Look-ups in named tables: a row name and a column name give one cell, copied from the table.

vogutef:
,tiga,reg,tak,melo,patubu,nidi
mosoli,1.55,9.57,3.17,3.40,3.81,6.48
guk,5.85,6.31,7.66,1.49,4.10,1.95
bul,4.95,8.21,5.78,6.19,5.51,6.14

tiga of guk = 5.85
reg of bul = 8.21
tiga of mosoli = 1.55
reg of guk = 6.31
nidi of mosoli = 6.48
reg of mosoli = 9.57
tak of mosoli = 3.17
patubu of guk = 4.10
nidi of guk = 1.95
tak of guk = 7.66
patubu of mosoli = 3.81
tak of bul = 5.78
melo of bul = 6.19
melo of guk = 1.49
melo of mosoli = 3.40
nidi of bul = 6.14
patubu of bul = 5.51
tiga of bul = 4.95

liba:
       neza  zulav  par  nutuz  forusu
tar     109    132   91    183     174
rodu    139     52  104    135      95
kilig    73     78  207    211      82
bupe    147    139   54    115     150
zuzim   114    139   78     96      82

nutuz of kilig is 211
par of zuzim is 78
zulav of zuzim is 139
forusu of bupe is 150
neza of rodu is 139
par of rodu is 104
forusu of rodu is 95
neza of kilig is 73
neza of tar is 109
nutuz of zuzim is 96
forusu of tar is 174
forusu of kilig is 82
zulav of bupe is 139
zulav of kilig is 78
forusu of zuzim is 82
neza of zuzim is 114
nutuz of bupe is 115
Which row has the largest forusu? tar

falo:
	buted	vosego
kivisu	0.3	0.6
zano	0.3	0.7
pofuv	0.3	0.7
zunif	0.2	0.8
lof	0.3	0.8

kivisu, vosego: 0.6
zunif, vosego: 0.8
pofuv, vosego: 0.7
pofuv, buted: 0.3
kivisu, buted: 0.3
lof, vosego: 0.8
zunif, buted: 0.2

Table bis
|  | gutalu | vesez | gamodup | kizi |
|---|---|---|---|---|
| pavu | 364 | 356 | 331 | 131 |
| lin | 411 | 538 | 375 | 384 |
| gab | 466 | 389 | 512 | 581 |
| ren | 606 | 503 | 597 | 829 |

What is the gutalu of pavu in bis? 364
What is the gutalu of gab in bis? 466
What is the gamodup of ren in bis? 597
What is the kizi of lin in bis? 384
What is the gutalu of ren in bis? 606
What is the vesez of gab in bis? 389
What is the gamodup of lin in bis? 375
What is the gamodup of pavu in bis? 331
What is the vesez of ren in bis? 503
What is the vesez of pavu in bis? 356
What is the vesez of lin in bis? 538
What is the gamodup of gab in bis? 512
What is the kizi of pavu in bis? 131
What is the gutalu of lin in bis? 411
What is the kizi of ren in bis? 829
What is the kizi of gab in bis? 581

Table kibov
|  | nodamug | mizize |
|---|---|---|
| nibuded | 52 | 138 |
| lepu | 112 | 186 |
| mig | 245 | 190 |
| vis | 48 | 124 |

What is the mizize of lepu in kibov? 186
What is the mizize of vis in kibov? 124
What is the nodamug of vis in kibov? 48
What is the mizize of nibuded in kibov? 138
What is the nodamug of mig in kibov? 245
What is the mizize of mig in kibov? 190
What is the nodamug of lepu in kibov? 112
What is the nodamug of nibuded in kibov? 52
Row with the largest nodamug: mig

Table zibunof
         toba  niloduv  mafebev  bofofe  labuzav  zul
vaguv     144      115       36     194      179  141
buki      174      149       49      55      132  185
nuloni    100       91       76     223      167   90
bes       172      150       60      40      119  184
milu       85       84      105     223      152   74
nud       152      120       32     184      178  151
pepizun   111      129      162       8       54  121
rif        92      114      176      21       49   94

What is the mafebev of milu in zibunof?
105
What is the toba of vaguv in zibunof?
144
What is the bofofe of bes in zibunof?
40
What is the labuzav of buki in zibunof?
132
What is the zul of nuloni in zibunof?
90
What is the toba of buki in zibunof?
174
What is the toba of rif in zibunof?
92
What is the zul of buki in zibunof?
185
What is the niloduv of vaguv in zibunof?
115
What is the toba of milu in zibunof?
85
What is the labuzav of milu in zibunof?
152
What is the niloduv of rif in zibunof?
114
What is the bofofe of nud in zibunof?
184
What is the bofofe of pepizun in zibunof?
8

velesu
          nel    pav  gerir  lunif  ravito    fod  rezuno    nur  zuzeno
pudas   4.055  3.216  1.587  7.837   6.344  3.850   3.701  5.526   6.741
kef     5.091  4.414  8.090  1.186   2.940  3.684   4.941  3.070   2.756
fisoz   4.106  3.518  5.788  3.455   4.141  2.904   4.672  3.613   3.893
tepibe  4.237  3.505  1.237  8.199   6.626  4.253   3.664  5.813   7.364
zona    5.033  6.545  4.142  3.278   3.697  6.571   5.114  4.789   2.984
vam     4.918  6.112  3.063  5.882   5.135  6.585   4.764  5.729   5.186

fisoz, fod: 2.904
kef, nur: 3.070
kef, zuzeno: 2.756
tepibe, rezuno: 3.664
zona, nel: 5.033
pudas, lunif: 7.837
fisoz, gerir: 5.788
vam, pav: 6.112
tepibe, pav: 3.505
vam, gerir: 3.063
fisoz, ravito: 4.141
kef, nel: 5.091
pudas, fod: 3.850
fisoz, rezuno: 4.672
pudas, pav: 3.216
tepibe, fod: 4.253

mirolin =
,mimiro,duva,faf,kek,fusese
feketi,67,175,201,91,165
kes,85,134,196,238,121
dur,72,195,159,86,207
bosan,65,118,244,134,88
vok,95,93,75,42,157
ritif,64,130,240,106,103

duva of kes: 134
duva of bosan: 118
kek of ritif: 106
fusese of ritif: 103
faf of bosan: 244
kek of feketi: 91
mimiro of ritif: 64
mimiro of bosan: 65
mimiro of vok: 95
kek of dur: 86
mimiro of feketi: 67
mimiro of dur: 72
Row with the largest duva: dur

sebik
columns: dip, bedefon, dekeman, vuzosan, bogon, zegez, zilak
soni: [9182, 1447, 8511, 6144, 844, 5000, 3585]
vof: [3928, 6352, 7366, 6754, 5086, 3031, 3075]
voso: [7606, 3349, 3155, 1445, 4308, 9054, 9381]
mamagor: [3507, 6233, 8366, 7993, 6108, 2390, 1977]
rep: [6265, 4036, 8563, 7314, 3401, 2845, 3012]
dafunup: [8103, 2494, 7593, 3169, 2821, 8242, 7415]
rozu: [2659, 7571, 5962, 7767, 6575, 2346, 2679]
loba: [2551, 7620, 2073, 2651, 9013, 5586, 8675]
pagun: [8285, 2440, 5697, 3736, 3303, 8710, 7695]
zonus: [3581, 7444, 2459, 4596, 8182, 5599, 7022]

mamagor, zegez => 2390
zonus, zilak => 7022
loba, dip => 2551
mamagor, zilak => 1977
vof, dekeman => 7366
zonus, zegez => 5599

